In the data rows, 128 means zero.
Here are some points, each followed by its number:
[123. 169. 143. 172. 121. 169. 194. 115. 105. 140. 145. 164. 131. 177. 105. 67. 124. 140. 128. 157. 96. 215. 100. 92. 116. 60. 88. 146. 166. 106. 119. 105.] 0
[127. 145. 196. 142. 160. 126. 113. 112. 162. 158. 104. 153. 152. 178. 112. 118. 80. 79. 199. 98. 89. 141. 202. 141. 73. 124. 89. 106. 121. 102. 35. 142.] 1
[61. 198. 95. 172. 177. 138. 177. 89. 76. 55. 148. 151. 161. 144. 158. 142. 151. 122. 63. 170. 100. 160. 143. 32. 162. 181. 97. 173. 104. 127. 228. 203.] 2
[152. 123. 118. 80. 219. 119. 98. 75. 116. 51. 168. 71. 138. 98. 57. 127. 139. 113. 63. 149. 208. 117. 203. 146. 104. 132. 87. 182. 86. 110. 151. 193.] 3
[127. 117. 137. 149. 122. 124. 124. 123. 137. 144. 120. 126. 119. 132. 108. 122. 122. 109. 124. 134. 136. 131. 127. 137. 118. 107. 123. 100. 142. 139. 113. 119.] 4
[58. 42. 98. 187. 124. 165. 34. 70. 212. 255. 157. 129. 62. 92. 106. 138. 135. 142. 94. 168. 149. 139. 64. 239. 124. 124. 138. 102. 125. 90. 91. 112.] 5
[151. 51. 87. 0. 165. 140. 151. 141. 162. 159. 106. 43. 108. 92. 107. 221. 86. 140. 108. 96. 231. 47. 90. 106. 199. 210. 102. 212. 83. 34. 199. 147.] 6
[130. 115. 146. 132. 108. 113. 136. 128. 108. 108. 112. 101. 123. 135. 119. 107. 122. 140. 131. 118. 127. 127. 123. 119. 131. 123. 129. 123. 121. 134. 121. 119.] 7
[102. 107. 39. 47. 124. 130. 222. 182. 160. 148. 151. 184. 142. 153. 130. 100. 76. 197. 181. 129. 194. 185. 46. 93. 142. 118. 166. 106. 168. 164. 111. 124.] 8
[168. 171. 114. 113. 124. 106. 142. 134. 87. 73. 124. 169. 173. 149. 209. 154. 155. 128. 153. 106. 50. 82. 137. 124. 138. 170. 170. 104. 154. 191. 149. 152.] 9
[123. 130. 128. 133. 130. 127. 142. 118. 136. 122. 143. 130. 119. 120. 126. 132. 126. 145. 121. 139. 144. 134. 107. 98. 128. 138. 127. 148. 131. 131. 138. 126.] 10
[194. 161. 125. 130. 107. 117. 178. 144. 162. 136. 166. 186. 113. 120. 119. 111. 114. 148. 191. 170. 117. 122. 116. 103. 140. 94. 155. 78. 127. 184. 73. 110.] 11
[152. 156. 96. 160. 128. 139. 121. 122. 122. 138. 133. 158. 132. 105. 127. 106. 150. 147. 151. 118. 97. 120. 104. 109. 178. 147. 123. 151. 118. 125. 134. 137.] 12
[165. 94. 120. 126. 95. 96. 139. 160. 118. 112. 115. 157. 135. 113. 128. 106. 149. 123. 149. 139. 121. 107. 110. 125. 154. 100. 161. 107. 95. 157. 108. 96.] 13
[133. 120. 111. 89. 133. 127. 128. 129. 145. 139. 117. 107. 118. 116. 132. 149. 118. 124. 129. 136. 147. 115. 116. 125. 149. 154. 124. 158. 118. 115. 144. 147.] 14
[130. 147. 146. 194. 88. 158. 200. 128. 115. 150. 151. 137. 158. 181. 72. 62. 105. 152. 145. 128. 121. 216. 64. 74. 105. 38. 92. 143. 203. 108. 123. 110.] 15
[121. 107. 123. 169. 100. 132. 133. 121. 121. 138. 161. 87. 141. 124. 136. 102. 128. 137. 112. 141. 137. 141. 104. 150. 113. 95. 109. 144. 147. 142. 119. 137.] 16
[115. 93. 101. 67. 94. 132. 175. 152. 141. 151. 137. 159. 93. 162. 127. 107. 112. 148. 176. 97. 182. 147. 64. 102. 154. 120. 165. 118. 151. 137. 103. 143.] 17
[171. 224. 111. 101. 106. 137. 146. 199. 41. 87. 89. 167. 209. 152. 230. 112. 181. 128. 149. 130. 23. 107. 149. 106. 113. 159. 168. 107. 97. 247. 142. 129.] 18
[141. 220. 108. 127. 104. 126. 149. 160. 31. 99. 143. 200. 142. 147. 233. 140. 138. 124. 149. 135. 26. 97. 158. 47. 90. 152. 163. 81. 87. 206. 135. 115.] 19
[80. 98. 100. 160. 104. 125. 83. 128. 143. 131. 117. 138. 117. 115. 101. 145. 120. 131. 84. 117. 130. 128. 93. 175. 127. 150. 120. 138. 154. 96. 104. 130.] 20
New points follow, each followed by the number of its nearest point above by angle, seen from the average point of the numbered points.
[119. 143. 137. 143. 145. 136. 127. 109. 120. 110. 109. 154. 127. 143. 131. 137. 141. 144. 107. 150. 112. 134. 121. 109. 147. 150. 122. 157. 114. 141. 116. 114.] ~ 2
[135. 123. 146. 120. 133. 115. 127. 141. 138. 95. 153. 131. 143. 119. 135. 134. 135. 129. 138. 136. 140. 151. 148. 133. 118. 125. 142. 112. 140. 114. 134. 120.] ~ 3
[132. 118. 130. 113. 108. 116. 113. 132. 134. 128. 141. 122. 142. 119. 148. 134. 125. 145. 114. 111. 128. 127. 124. 149. 118. 123. 112. 124. 129. 119. 116. 110.] ~ 20
[123. 116. 86. 141. 108. 128. 125. 115. 171. 183. 128. 159. 103. 105. 166. 159. 125. 158. 111. 169. 129. 124. 84. 113. 162. 168. 135. 121. 107. 160. 69. 148.] ~ 5
[144. 118. 141. 86. 124. 169. 104. 125. 193. 142. 99. 216. 130. 99. 158. 145. 153. 129. 122. 133. 78. 128. 152. 156. 101. 145. 97. 106. 135. 119. 120. 113.] ~ 1
[81. 107. 133. 167. 140. 110. 109. 103. 139. 150. 155. 106. 106. 124. 84. 126. 136. 165. 153. 151. 141. 148. 111. 137. 146. 96. 147. 120. 145. 127. 126. 66.] ~ 5
[137. 129. 138. 119. 124. 143. 122. 125. 136. 123. 126. 165. 136. 113. 136. 137. 137. 134. 123. 135. 118. 137. 135. 131. 119. 132. 115. 129. 134. 131. 116. 116.] ~ 1
[128. 125. 126. 186. 126. 102. 157. 64. 90. 95. 169. 64. 119. 132. 95. 101. 117. 66. 116. 98. 151. 136. 189. 117. 128. 74. 53. 165. 127. 138. 190. 113.] ~ 3
[161. 122. 255. 111. 142. 86. 15. 174. 184. 77. 81. 0. 104. 171. 34. 132. 43. 62. 205. 17. 161. 0. 255. 255. 83. 180. 185. 51. 74. 76. 179. 105.] ~ 7
[27. 85. 119. 117. 131. 230. 177. 123. 213. 255. 103. 48. 139. 123. 157. 66. 104. 127. 72. 67. 177. 178. 2. 212. 128. 86. 118. 215. 209. 0. 177. 153.] ~ 5
[152. 105. 113. 134. 130. 115. 77. 118. 98. 75. 135. 114. 137. 102. 136. 129. 144. 121. 140. 139. 104. 107. 169. 127. 130. 126. 146. 121. 110. 176. 136. 110.] ~ 13
[132. 95. 145. 154. 100. 100. 71. 142. 152. 115. 181. 77. 118. 85. 71. 130. 163. 125. 178. 153. 137. 99. 166. 156. 84. 94. 126. 114. 101. 136. 131. 97.] ~ 4
